128 stands for zero in the data rows.
Some points, one per row:
[ 85 139 107 146 138  98 136 159 112 138 153  83 105 183]
[ 65 116  97 141  89 107  92 105 104  63 109  83 151 176]
[102  97 104 151 106 146 143 101 139 163 178 121 128 166]
[ 99  92 110 143  93 148 142  98 112 159 116  83 102 158]
[116 116 101 148  95  86 108 166 130 141 158 179 140 173]
[179 125 130 135 140 145 124 124 100 172 119 172 129  81]
[156 105 102 148 139 138 123 174 111 171 137  78 109  75]
[ 73  95  95 145  90  89  83 105 104  67 118  96  99 175]
[174 140 128 105 160 151 139 155 110 171 151 175 123 101]
[ 90 160 119 150 129 105 133 127  99  98 128 105 124 178]
[ 72 171 101 152 113  87 129 121  98 135 142  84 125 145]
[ 90 179 106 115 154  83 138 121 125 136 133  87 116 166]
[175  99 197  92 192 145 131 140 188  89 116 182 101  65]
[165 113 187 108 185 146 129 156 172  94 126 184 105  94]
[168 129 121 107 126 152 120  98 111 122 125 184 185 128]
[ 79 120 101 147 131 100 141 163 111 153 145  72 105 163]
[168 102 198  91 196 141 134 144 191  86 119 181 101  72]
[178 143 130 102 162 152 140 153 110 171 150 183 123 102]
[176 159 200  53 191 136 129 141 207 150 114 167 116 103]
[150 174 103 112 130  92 139 118 155 150 130 143 119  96]
[171 109 100 147  97 104  35 124 112  96 106  83 120  87]
[109 102 117 149 149 132 137 168 120 169 127  90 144 112]
[160 124 181 148 151 149 139 132 114 102 128 193 115 144]
[ 66 115 102 130  89 141 121  95  99  81 116  74 102 123]
[149 107 142 133 115 143  86 104 105  70 119 182 155 120]
[ 65 108 101 147 102  98  92 119 105  58 110  78 123 164]
[168 142 108  97 125 144 131  97 104 151 135 174 179 149]
[ 70 120 100 131 101 128 130 169  99 164 122 126 188  76]
[ 68 113 100 134  96  97 123 139 106  83 113  94 112 180]
[175 103 182 131 134 142 141  89 105 125 125 182 126 110]
[ 72 114  98 141  93 110  87 104 103  67 108  83 150 167]
[159 197 127 108 177 120 147 117 117 153 130 144 140 179]
[175  95 117 138 142 131  46 146 101 103 107  86 115  68]
[ 86  95 106 124  97 149 143 137 137 166 126  80 104 110]
[105 141 100 130 103 139 143  76 108 170 120  92 148 171]
[173 175 126  98 158 146 142 121 103 170 146 176 147 171]
[146 107 154 145 123 151 137 107 105 134 147 184 116 159]
[ 79 103 166 112  93 143  77 109  96  67 107 145  95 130]
[ 66 114 103 131  90 139 119  97  99  79 115  75 102 122]
[149 107 152 145 125 150 131 110 105 133 144 177 118 153]
[ 65 136  96 149  99 113 145  96 117 163 121  84 103 144]
[ 72 101 113 136  95 125  90 135 103  54 107  82 103 116]
[ 88 100 101 146  97 144 131 100 104 122 125  86 110 161]
[181 118 144 110 168 146  96 124 115 166 110 130 102  84]
[174 158 107 134 118 108 146 147 146 170 131 143 136 151]
[168 103 177 130 131 142 135  92 105 122 125 178 125 108]
Then 12 other points, each followed by its number:
[147 118 112 139  92 149 107 154 103  60 109 131 113  83] 0
[170  99 118 149  94 146  91  97 101  70 112 185 195  78] 1
[ 75 105 111 137  97 125  93 134 103  62 109  83 104 120] 2
[135 143 110 146 115 134 139 139 105 135 163 157 149 163] 3
[160 128 168 150 128 152 146 110 103 155 155 191 123 176] 4
[143  97 122 144 151 143 137 163 130 172 111  80 117  84] 5
[176 133 174 140 135 153 141  84 103 116 129 196 158 160] 6
[106  99 113 139  98 147 143  99 113 162 116  90 105 159] 7
[142 110 160 134 122 148 142 174 107 120 126 122 137  65] 8
[152  97 127 137 184 143  87 175 144 160 116  74 173  78] 9
[150 110 118 143  98 148  91  92 103  72 116 179 195 121] 10
[116 155 101 150  95  82 149 155 100 166 139 183 127 167] 11
Which three of these numbered points are nearest to each point below, ignoring the 3 directions in which the first points spread most? Their numbers follow each, nearest first.
[182 143 107 135  87 127 119 159 101  74 117 176 121 152] > 0 3 11
[151 100 125 137 179 141  91 171 146 160 117  74 168  77] > 9 6 5
[131 143 105 147 114 132 139 144 106 138 167 154 146 164] > 3 2 0
[155 126 164 150 127 151 145 115 102 156 154 182 123 173] > 4 5 6
[ 78 102 118 136 102 126  92 135 109  55 106  87 104 112] > 2 3 5
[ 99 155  95 144 122  96 137 164 103 142 172  96 112 168] > 3 2 4
[149 140 121 126 120 147 133  92 103 136 126 165 171 169] > 6 5 2
[ 86  96 106 132  87 147 141 105 118 164 110  73  98 139] > 7 5 4
[ 74  96  96  87 107 143 123  77 186 173 111  91 105 161] > 7 5 2
[142 159 103  75 141 110 138 150 187 172 121  89 107  95] > 2 3 7
[ 66 157 100 135  96  96 144 133 118 135 129  80 115 160] > 2 3 6
[ 96 121  99 133  90 150 147 176 106 166 153  88 107  61] > 8 3 2
[103  99 113 151 149 130 136 176 120 173 129  82 140 111] > 5 6 3
Here are 12 other points, each followed by its number:
[ 93 102 153 135 102 151 122  95 100  63 121 141 105 154] 0
[175  94 152 118 190 149  80 161 151 152 110  81 175  68] 1
[154  98 111 150  94 148  78  92 101  55 117 174 177  71] 2
[113 103 141 136 118 152 148 181 112 134 142 111 132  64] 3
[186 180 145 112 138 142 132  68 106 105 119 200 199 173] 4
[183 174 144 114 135 142 130  71 106 105 120 199 197 168] 5
[165 146 140 154 128 150 140 107 102  92 124 181 157 151] 6
[177 120 168 144 114 149 114  72  97  71 117 186 180 138] 7
[180 205 128  97 161 125 147  90 110 144 121 172 183 180] 8
[162 130 178  91 196 129 141 153 193  92 105 128 107 100] 9
[103  99 113 151 150 130 136 176 121 173 129  82 141 110] 10
[112 118 102 141 111 122 139  94 159 165 152 121 122 111] 11
Which three of these numbered points are nearest to each point below, ignoring the 3 directions in which the first points spread most? Their numbers follow each, nearest first.
[180 205 131  97 163 124 146  94 113 141 122 174 182 178] > 8 4 5
[170  94 108 151 114 146 110 159 125  61 108 141 140  83] > 6 7 2
[162 133 183  86 204 128 145 158 200  94 105 123 100 102] > 9 0 8
[109 120  98 140 110 120 139  91 162 172 155 119 123 115] > 11 0 7
[ 80 110 161 113  97 138  81 110  97  72 110 142  99 132] > 0 10 3
[ 94  98 108 150 130 132 137 164 112 170 132  73 122 125] > 10 0 3
[ 77 149 135 139 157  83 119 130 141  86 122  89 100 174] > 9 0 8
[113 112 103 149 110 133 145  76 161 159 148  99 114 152] > 11 0 10
[165 200 127 105 178 122 148 112 116 156 129 147 143 179] > 8 4 5
[178 122 201  91 207 147 126 136 203  61 112 175  99 100] > 9 0 10
[182 127 168 147 139 141 144 168 140  77 108 154 125 146] > 6 10 0
[159  94 132 148 153 147 138 170 154  69 113 189 108 173] > 10 6 0
[177 158 204  48 193 136 128 142 214 148 111 167 115  98] > 9 8 0
